Each row has a name. Each question is about the rows just above it. Places in a row count from 0.

k_594: [  5 -18   9   3  -7   8  -8   9  11 -17 -24  22  -2  -5  -3 -14 -24  12
 -14 -15  -5  -2  10 -21   8   2   0 -23  -5  22   6  19  11  -1   3  -2]
k_175: [  8   4   3  -1  -2   7 -16 -18  17  -4  -5  17  -1  16  12 -16 -10  -4
  -1   3  -1   8   5  -5  -3  -5   1 -18 -11  29   7  14   6   8  -3  16]
k_525: [  8   6   3  -1  -2   7 -16 -18  17  -4  -5  17  -1  16  12 -16 -10  -4
   6   6   5  -3 -13  16  -9  11   4  15  -5   4   1 -10 -11  -3   7  10]
k_177: [ 36   1  14  -1  -8  32 -57 -44  62 -27 -33  75  -2  10  55 -63 -63  -8
   1  -7 -21   7  34 -13 -10 -34   2 -52 -48 116  20  50  30  32 -15  29]
k_176: [ 15 -12  20   7  -8  15  -9   7  20 -25 -33  28   1 -11  13 -13 -36  16
 -16 -11 -13   5  22 -19   7 -10  -2 -30 -21  37   1  26  20   5  -7  -7]
k_474: [ -1  13 -14  -6   4  -5 -12 -24  -1  15  24  -3  -6  14   5 -11  16 -20
  22   6   6  -1 -10  16 -10  -2   2  14   2   6   4 -10  -8   5  -1  18]
k_22: [ -4  21 -23 -14   4 -10 -14 -27   4  29  35 -12  -8  16  10 -13  15 -22
  23  10  15  -7 -15  25 -14   3  10  24   1   3   4 -21 -17   5   6  24]
Where does [ 15 -12  20   7  -8  15  -9   7  20 -25 -33  28   1 -11  13 -13 -36  17
 -16 -11 -13   5  22 -19   7 -10  -2 -30 -21  37   1  26  20   5  -7  -7] differ from k_176, and what was there? => 17, [16]
Whose row is [  8   4   3  -1  -2   7 -16 -18  17  -4  -5  17  -1  16  12 -16 -10  -4
  -1   3  -1   8   5  -5  -3  -5   1 -18 -11  29   7  14   6   8  -3  16]? => k_175

k_909: [   2   34  -22   75  -87 -100  -72  -19]
k_525: [ -16   34  -72   75  -87 -100  -72  -19]
k_657: [ -2 -21 -18   9 -17 -63  -7 -73]
The row with [ -16   34  -72   75  -87 -100  -72  -19] is => k_525
One entry of k_909 was changed: [   2   34  -22   75  -87 -100  -71  -19]. Where, and from what? => 6, [-72]
Changed k_525: [ -16   34  -71   75  -87 -100  -72  -19]. Place and old value: => 2, [-72]

k_221: [ 45  38  -1  17  -1 -11  31  -9  44  25  41  96  -2 -31   5  10 -56  13
 -17 -34  27  30 -82  -6  29  14 -54  95  13  -5  -9   0  37 -29]
k_474: [ 96  -1  58 -79   1   6   9 -50  23  42 -34  58  46  16  22  46  22  54
  14 -69 -69  63  20  21 -16 -10  19  37  -2  35  17  -8 -12  -4]
k_177: [  23   17   78   29  -21   54   23  -10   46  -19   70   21   19  -11
   58  -20  -45   74  -79   91  -19  -68  -32  -80  -18   26   33 -101
   55  -54  -53   -1  -49  -73]
k_176: [  23   17   78   29  -21   54   23  -10   46  -19   70   21   19  -11
   58  -20  -45   74  -79   91  -19  -68  -32  -80  -18   26   33 -101
   55  -54   16   -1  -49   12]
k_175: [  14  -51 -103   29    2   17  -14   56  -27  -51    0  -14   67    5
   -9   18   31  -20  -31   32   -1   17   46  -18   15   53   34  -40
   42   63    6   40   50    6]
Changed k_175: [  14  -51 -103   29    2   17  -14   56  -27  -51    0  -14   67    5
   -9   18   31  -20  -31   32   -1   17   46  -18   15   53   34  -40
   42   63    6   39   50    6]. Place and old value: => 31, [40]
Where does [ 96  -1  58 -79   1   6   9 -50  23  42 -34  58  46  16  22  46  22  54
  14 -70 -69  63  20  21 -16 -10  19  37  -2  35  17  -8 -12  -4] differ from k_474, and what was there? => 19, [-69]
One entry of k_175 was changed: [  14  -51 -103   29    2   17  -14   56  -27  -51    0  -14   67    5
   -9   17   31  -20  -31   32   -1   17   46  -18   15   53   34  -40
   42   63    6   40   50    6]. Where, and from what? => 15, [18]
Where does [  14  -51 -102   29    2   17  -14   56  -27  -51    0  -14   67    5
   -9   18   31  -20  -31   32   -1   17   46  -18   15   53   34  -40
   42   63    6   40   50    6] differ from k_175, and what was there? => 2, [-103]
Whose row is [  14  -51 -103   29    2   17  -14   56  -27  -51    0  -14   67    5
   -9   18   31  -20  -31   32   -1   17   46  -18   15   53   34  -40
   42   63    6   40   50    6]? => k_175
Where do [ 96  -1  58 -79   1   6   9 -50  23  42 -34  58  46  16  22  46  22  54
  14 -69 -69  63  20  21 -16 -10  19  37  -2  35  17  -8 -12  -4] appear? => k_474

